One turning vector, and how many steps it has turned:
The counts run from 0 to 155.
95	109	129	144	150	158	108	102	123	92	149	126	132	125	124	85	137	111	171	131	137	146	72	140	102	99	146	157	94	199	145	97	119	169
62
109	95	94	129	143	98	86	125	164	151	142	177	212	118	136	140	158	127	154	96	155	150	125	101	130	141	100	140	103	113	159	136	147	151
102
138	126	132	136	91	158	100	102	146	76	103	120	147	139	129	84	131	73	77	122	145	139	116	168	150	121	102	138	140	99	114	148	168	102
87
135	134	95	163	152	143	150	150	153	151	143	105	84	132	84	151	145	67	139	103	127	85	88	118	114	111	129	100	90	177	95	131	153	111
131
125	163	184	156	125	113	182	125	115	112	160	72	61	134	136	136	132	108	114	144	138	122	108	129	121	87	86	170	131	123	130	131	137	156
119
117	146	102	110	154	135	138	98	154	188	179	134	155	153	121	125	121	152	127	145	133	147	147	98	132	132	178	130	121	100	130	105	50	114
10
128	146	154	160	86	157	122	140	152	107	134	113	157	131	80	142	106	148	167	166	150	212	121	120	98	122	108	109	140	100	137	151	152	103
20
138	117	156	121	129	149	129	150	156	147	165	150	123	157	192	144	119	178	138	116	120	109	109	97	146	123	137	101	149	123	182	70	136	112
68
120	140	140	91	141	170	136	137	120	151	139	157	104	126	147	153	160	173	135	135	138	157	185	115	66	174	177	127	151	137	93	109	114	94
12
97	134	75	86	120	135	141	165	199	110	92	118	130	104	79	94	83	141	134	99	129	108	123	144	128	135	107	165	105	136	116	109	126	131
90
134	73	114	157	106	145	116	109	115	117	66	108	76	111	116	126	131	96	90	138	129	94	145	153	100	142	140	127	168	122	76	145	125	104
85
114	101	90	123	157	132	98	125	143	135	91	141	166	160	115	124	196	110	140	142	119	121	101	161	135	133	149	153	96	190	147	79	131	154
2
137	121	184	105	121	172	93	129	80	108	80	127	73	118	148	113	132	145	124	118	122	114	112	163	82	120	132	130	163	115	96	113	135	112
26
115	142	163	141	112	187	139	103	121	130	167	140	102	134	147	162	154	71	115	136	145	157	161	138	131	142	119	80	125	131	105	123	189	128
73
152	100	176	112	105	124	140	135	120	109	122	166	122	85	148	91	167	141	110	128	93	164	142	119	67	129	131	130	154	123	173	139	145	76
113
145	97	83	111	151	96	151	153	172	154	108	160	148	106	107	127	145	110	100	106	83	107	129	75	108	149	132	109	121	145	110	175	135	76
44
94	132	103	135	132	109	134	125	81	93	122	89	157	115	154	115	110	127	129	69	128	116	146	101	89	161	127	116	77	165	135	132	109	186
49
132	145	125	103	132	116	179	153	159	138	114	140	137	116	119	125	157	106	74	111	95	130	152	70	107	174	117	112	110	136	113	173	155	88
45
182	143	158	135	121	116	128	151	134	147	195	152	98	127	120	146	119	168	179	159	172	148	124	143	119	122	146	179	165	138	133	104	119	98
66
121	131	140	160	139	107	114	121	68	87	156	125	149	138	135	114	106	178	173	130	119	143	138	95	92	130	151	75	129	152	119	146	151	167
108
123	137	116	126	133	160	115	120	104	76	89	102	144	169	157	123	175	138	92	105	111	120	165	173	130	155	138	87	132	134	123	109	183	108
141
138	146	86	162	84	136	75	162	138	129	152	111	158	123	126	134	64	137	167	127	154	126	152	105	125	154	163	95	129	160	145	127	136	109
135
100	122	161	141	135	117	203	136	121	109	131	81	60	103	115	129	138	122	117	117	106	118	118	122	97	107	88	162	110	142	135	112	132	165
118
140	116	138	103	116	115	123	114	145	103	172	218	148	110	156	105	137	122	102	95	159	141	158	123	140	173	104	125	133	128	103	149	176	105
100
134	97	145	143	93	154	116	112	133	77	94	111	88	124	128	83	129	93	67	105	143	112	133	162	115	142	106	123	156	121	86	164	156	85
86
111	95	119	140	112	116	131	103	109	155	67	74	129	156	125	153	103	128	101	145	100	99	151	155	168	127	136	85	147	90	122	106	110	159
83
144	136	137	97	115	134	174	108	146	178	165	146	118	106	117	127	78	115	120	170	89	110	126	154	180	116	156	150	127	114	142	86	85	107
124
184	148	114	120	139	116	103	129	96	91	167	163	120	126	173	132	108	145	142	83	134	79	154	143	135	151	143	113	158	133	92	144	190	129
40
168	83	65	136	151	79	120	127	155	156	124	155	184	115	105	138	133	119	135	118	101	91	120	93	143	126	139	103	127	115	134	176	120	107
43
102	55	93	176	161	138	140	98	129	136	121	126	141	135	117	157	172	131	175	107	137	118	109	142	84	117	132	81	136	118	133	119	121	127
16
124	133	127	169	92	169	118	96	121	129	175	128	140	138	134	173	142	58	157	135	169	153	147	152	138	113	116	94	123	116	134	134	182	136
74
101	145	113	135	141	88	152	94	78	115	140	66	142	114	143	110	110	118	96	70	134	97	144	116	105	134	123	120	78	127	139	144	87	166
50
153	105	155	124	163	136	102	108	93	110	111	151	111	138	130	145	161	165	148	130	169	126	119	166	111	159	140	175	173	125	72	132	117	151
153
86	132	113	98	134	165	108	137	147	98	86	105	179	132	124	91	80	181	148	136	133	147	112	111	103	145	157	162	113	142	128	108	87	147
149
144	109	147	117	116	165	117	133	130	146	132	139	139	146	201	169	144	82	118	104	128	88	108	144	167	140	120	125	131	138	173	84	177	140
128
118	113	145	128	143	155	130	83	99	127	152	140	162	166	185	179	184	135	135	112	153	146	171	151	134	151	132	90	150	89	151	93	152	135
14
115	132	112	142	120	118	101	141	97	93	101	95	189	111	140	137	118	115	150	121	133	157	153	101	96	169	133	129	90	166	141	160	144	182
48
160	201	137	160	104	128	133	146	142	139	186	110	117	151	92	144	111	78	112	138	154	135	140	123	157	133	124	102	110	136	110	149	169	98
133
89	145	109	112	180	103	146	153	147	163	128	134	129	117	123	129	167	139	122	73	120	120	114	66	71	143	111	129	82	122	119	142	122	143
104
107	80	56	171	134	99	141	100	144	112	100	89	166	165	88	138	161	116	127	118	142	124	149	183	151	136	117	106	116	115	125	125	137	142
143
120	99	133	145	121	78	156	59	83	135	159	125	133	117	132	104	107	152	111	126	112	128	155	111	137	113	139	94	130	91	148	134	78	143
110
